In the rows, 100 means zero.
The rows of R fall into 4 groups, and each row is roughly a mix of its group's hidden directions.
R (98 x 10):
111  94  85  72  82  69  113  68  107  87
108  84  82  119  85  76  59  114  88  92
112  89  67  84  74  114  86  73  99  122
64  119  101  121  98  133  114  88  99  118
88  118  90  66  123  72  95  86  125  100
96  106  89  122  107  100  107  136  135  75
95  107  92  73  122  99  87  123  134  126
93  110  139  126  112  110  112  130  84  101
96  73  95  72  89  59  99  78  95  107
77  93  86  128  132  106  113  121  126  98
121  95  62  86  72  112  82  84  100  117
112  96  59  69  81  121  84  104  98  107
90  101  69  92  136  131  118  106  102  113
100  96  142  91  105  94  105  90  143  97
114  128  115  125  64  120  92  92  102  84
104  120  110  63  128  108  82  122  116  94
103  81  72  96  66  99  67  85  89  112
141  84  78  91  107  96  132  112  104  89
114  104  74  48  92  105  94  108  107  95
87  103  128  82  117  115  132  72  97  114
93  84  84  95  142  121  124  97  118  113
103  112  106  59  128  90  77  99  124  94
76  120  123  98  103  114  135  124  115  86
91  103  137  116  135  80  110  113  93  84
89  89  103  107  104  114  106  136  60  121
99  68  97  120  106  103  127  83  66  87
80  99  90  119  124  129  126  89  125  113
90  71  96  63  95  67  109  112  90  111
76  119  116  134  77  94  84  79  109  85
89  110  103  118  67  83  70  96  69  95
84  111  84  94  54  118  100  127  108  92
95  99  112  128  91  117  140  84  126  107
103  57  99  103  92  70  100  98  68  93
118  136  109  109  110  116  86  73  120  81
113  127  129  108  110  92  90  64  113  82
109  100  111  79  87  93  84  77  57  120
124  102  111  121  68  126  82  111  125  101
87  129  92  85  121  90  114  64  117  84
74  112  113  123  70  91  72  89  79  104
124  68  99  111  115  85  116  96  137  94
120  85  83  126  81  67  83  98  90  79
76  120  145  87  85  102  83  93  101  109
97  68  103  116  96  104  111  117  54  105
81  101  75  138  100  88  70  88  96  85
81  120  131  86  76  101  108  120  69  96
103  86  62  101  70  104  135  106  94  94
96  146  100  86  103  99  94  83  134  93
127  136  109  100  90  128  81  81  100  88
91  127  93  101  120  112  124  62  114  82
98  119  125  111  103  80  98  139  80  79
122  65  105  105  71  74  78  97  105  90
110  123  125  76  123  88  77  82  119  88
124  114  86  70  78  112  96  83  76  123
83  82  89  111  113  125  123  100  93  141
117  83  110  127  66  96  99  81  84  75
76  68  72  105  106  87  126  123  107  107
100  122  93  85  112  92  101  68  141  86
126  125  106  99  77  130  74  85  84  100
70  89  100  121  106  107  113  117  139  81
95  92  117  115  104  87  61  65  95  117
107  80  51  112  128  104  104  106  96  101
87  77  94  59  114  68  99  113  107  107
100  93  69  131  79  111  136  98  101  91
86  84  118  119  111  64  93  65  107  104
90  62  107  110  110  78  70  98  101  126
88  102  74  86  60  129  106  100  118  107
121  99  96  115  102  79  100  91  133  60
89  90  93  81  111  119  75  139  90  123
62  115  106  94  130  122  83  93  118  108
91  82  97  144  88  95  91  69  89  115
99  72  93  145  83  91  112  88  99  118
107  97  68  121  86  95  82  131  124  82
132  60  104  85  108  76  102  111  106  112
84  63  96  105  90  90  72  69  89  112
71  109  139  101  116  105  131  109  104  89
104  84  70  119  73  104  85  65  93  112
94  143  100  91  100  92  102  67  119  80
92  76  91  94  111  115  108  56  119  119
79  123  132  76  103  97  65  98  108  91
125  127  115  97  84  115  73  69  91  95
96  61  99  113  103  95  116  104  57  99
79  140  98  95  82  113  83  100  69  91
100  70  96  82  108  85  84  137  98  127
86  141  107  89  98  111  88  133  93  121
124  124  85  66  100  104  107  117  83  75
121  139  133  88  108  111  90  93  104  82
91  104  101  107  113  135  109  136  84  127
121  98  57  109  100  110  95  105  137  97
100  83  105  124  104  66  65  112  81  88
121  90  89  92  127  108  132  102  135  89
107  132  114  77  108  109  109  99  127  66
69  133  88  104  119  117  78  92  109  81
105  126  96  139  109  128  108  92  120  83
116  56  97  93  96  89  81  125  115  117
117  59  97  92  96  88  79  122  121  116
96  119  116  122  81  117  136  84  121  92
108  108  97  69  92  123  117  67  92  126
89  72  60  99  84  113  104  122  89  119
In each list below, one row fits none of the groups, and each other row fits one group, some only roughly. Which row is it?
- j516: 126  81  63  110  126  95  111  102  117  85
- j998: 112  113  94  87  63  96  82  120  65  103
- j119: 75  105  107  117  104  105  120  129  132  77
- j971: 108  98  116  117  118  103  130  66  128  92
- j558: 94  85  90  122  87  83  148  96  100  84
- j378: 100  114  126  74  72  107  99  109  70  124
- j722: 105  126  104  100  93  88  103  59  119  69
- j502: 101  102  63  132  96  118  96  76  122  94
- j239: 101  71  77  131  110  90  84  100  131  86
- j706: 103  83  76  128  112  99  97  104  144  87
 -> j971
- j334: 97  78  98  110  113  68  57  96  111  90
- j367: 66  110  97  93  115  102  55  101  85  108
- j508: 85  80  86  134  101  113  121  89  98  134
- j416: 107  122  126  85  90  88  97  111  54  102
- j858: 112  111  98  75  115  123  127  69  107  121
- j552: 104  66  132  89  102  94  102  115  136  100
- j430: 106  108  81  144  85  115  115  74  106  90
- j162: 80  96  133  79  124  111  95  97  128  121
- j364: 81  78  88  114  116  114  116  90  143  97
- j890: 118  69  87  105  111  105  107  77  140  90
- j114: 90  123  85  82  69  134  119  108  112  107
- j623: 86  69  108  103  122  88  90  57  101  111
- j18: 93  136  111  113  82  92  104  86  65  79
- j346: 128  100  112  52  104  96  103  121  88  106
- j697: 101  115  110  122  116  88  86  59  122  84
 -> j552
- j576: 75  117  131  113  106  91  113  131  102  76
- j409: 82  128  133  112  64  103  96  88  93  97
- j10: 91  93  88  119  117  86  81  59  127  101
- j567: 74  108  96  79  111  108  67  110  70  120
- j424: 104  131  94  75  82  130  129  110  109  106
- j262: 96  61  84  91  119  77  81  104  76  111
- j471: 108  114  117  113  63  84  86  77  89  74
- j442: 116  94  98  89  90  85  79  86  150  97
- j640: 114  70  108  90  134  89  99  101  136  102
- j746: 120  133  91  76  70  113  105  117  83  106
- j632: 115  103  95  100  104  116  92  97  156  110
- j579: 134  125  75  87  72  103  89  115  87  105
- j904: 76  126  106  71  109  131  97  108  82  118
- j80: 85  99  106  111  124  115  132  101  140  90
 -> j262
- j254: 119  106  104  93  82  88  79  83  146  88
- j612: 68  115  125  116  74  113  98  88  84  122
- j453: 101  71  98  96  94  60  102  77  78  81
- j457: 131  125  94  78  114  121  130  89  104  111
- j193: 113  60  101  108  73  73  93  91  84  84
- j450: 113  88  103  113  61  77  85  78  77  111
- j246: 116  112  96  119  92  111  139  88  127  78
- j57: 99  94  113  102  75  66  88  101  59  90
- j875: 115  100  93  94  108  106  97  79  154  94
- j668: 89  85  72  109  62  92  68  111  93  96
- j622: 68  118  121  102  80  107  113  134  95  84
 -> j450
- j864: 118  111  114  108  90  97  127  89  134  68
- j605: 101  91  84  64  105  93  61  80  101  115
- j391: 105  121  96  72  106  109  131  124  71  90
- j325: 97  103  131  67  101  83  114  131  82  99
- j336: 89  89  93  81  124  101  95  138  100  134
- j75: 117  128  103  83  115  123  61  92  112  96
- j485: 85  76  113  124  116  84  79  85  134  103
- j211: 89  78  89  99  107  77  69  65  111  116
- j964: 86  93  81  117  67  98  78  132  112  83
- j36: 82  88  124  130  75  86  78  86  90  117
- j495: 130  110  112  101  73  79  111  97  109  63
- j303: 118  85  108  135  88  90  127  88  130  95
 -> j391
- j821: 86  146  109  95  85  84  96  87  77  84
- j304: 117  104  72  83  100  128  119  78  124  117
- j314: 95  81  75  117  110  116  108  101  146  95
- j762: 89  90  66  102  126  127  111  102  87  128
- j645: 120  56  86  97  107  81  98  113  86  124
- j85: 103  116  97  98  100  89  105  54  122  70
- j695: 121  97  64  73  96  101  88  115  94  131
- j152: 92  71  115  139  84  80  93  86  113  114
- j449: 123  51  100  109  96  108  94  103  125  107
- j357: 72  135  99  74  112  120  88  108  79  103
- j756: 95  68  67  114  95  101  83  86  132  99
- j126: 77  97  137  127  132  90  92  105  101  107
- j389: 66  119  97  127  111  127  98  84  122  101
- j469: 111  110  116  84  82  88  84  108  53  110
 -> j695
- j523: 93  77  67  121  117  111  109  101  77  127
- j78: 116  104  116  130  61  120  97  89  89  83
- j625: 98  133  95  69  108  73  79  96  111  79
- j824: 116  107  64  97  63  104  76  118  98  99
- j160: 115  122  127  101  73  100  122  94  120  72
- j698: 92  102  98  100  119  134  139  96  121  117
- j123: 83  106  114  104  120  130  132  93  128  116
- j538: 96  90  112  94  100  62  144  103  101  86
- j653: 93  76  55  98  94  110  75  92  105  121
- j931: 120  114  103  103  80  110  79  90  147  96
 -> j625
- j166: 93  71  69  120  92  94  75  97  128  87
- j19: 99  107  114  69  124  69  118  104  123  83
- j802: 90  155  104  106  102  126  105  97  104  100
- j577: 96  100  103  91  92  54  97  76  80  75
- j433: 90  122  90  112  68  115  112  102  60  108
- j351: 117  102  74  111  61  129  97  87  84  102
- j835: 116  123  88  97  100  113  63  67  118  96
- j690: 106  129  100  86  71  95  83  109  67  77
- j531: 97  108  93  90  111  81  109  56  121  73
- j963: 85  137  115  91  116  94  112  139  95  99
- j588: 113  125  100  119  79  109  136  90  114  75
- j897: 103  95  110  72  141  110  101  105  134  101
- j386: 104  133  109  78  72  107  108  108  69  84
- j227: 120  122  97  108  72  133  123  112  87  85
- j486: 58  80  117  103  71  97  86  103  81  97
 -> j963
- j287: 112  106  106  97  91  103  56  62  94  111
- j840: 116  71  108  73  131  83  88  110  122  105
- j705: 110  101  104  125  144  85  107  112  124  83
- j238: 104  79  65  86  133  103  92  114  82  118
- j634: 97  122  116  68  78  121  123  89  82  116
- j295: 85  84  130  115  108  83  74  85  132  102
- j51: 82  104  95  108  130  129  132  102  75  106
- j684: 103  91  81  122  80  121  68  80  85  122
- j847: 89  107  93  68  68  123  107  80  88  122
- j631: 71  101  100  101  97  101  65  103  69  128
- j361: 75  130  129  84  101  116  123  83  104  111
 -> j361
- j398: 91  128  110  70  91  125  136  98  97  108
- j739: 111  94  94  79  101  91  77  108  150  111
- j342: 91  121  104  98  93  82  111  59  92  67
- j702: 89  120  111  115  86  108  109  109  49  95
- j65: 104  107  146  88  102  77  80  82  82  105
- j285: 107  107  109  115  69  84  102  67  84  68
- j406: 119  107  88  74  67  103  82  89  72  116
- j23: 99  106  113  79  108  95  136  140  101  84
- j247: 119  92  105  121  76  91  130  69  111  81
- j302: 106  60  89  108  117  75  69  107  96  110
- j537: 111  97  92  89  104  94  80  97  156  101
- j25: 68  115  128  118  78  116  104  81  99  119
- j329: 114  114  135  99  66  102  131  95  109  92
- j97: 141  112  71  82  104  111  101  80  102  119
- j108: 118  102  112  131  75  138  110  92  109  89
 -> j247
- j944: 74  89  97  103  126  129  112  97  106  137
- j932: 95  95  145  123  91  90  94  105  71  114
- j813: 113  75  102  103  109  63  66  98  115  84
- j794: 119  117  109  113  70  99  129  94  116  70
- j703: 145  74  80  89  110  85  84  107  103  99
- j310: 136  63  77  103  109  81  111  109  101  99
- j271: 92  110  106  134  115  120  127  132  106  91
- j893: 110  128  93  124  81  102  118  89  113  62
- j149: 92  109  119  112  127  123  62  115  101  117
- j507: 88  114  97  117  127  139  129  92  92  104
- j313: 114  72  71  104  107  99  81  65  113  115
 -> j703
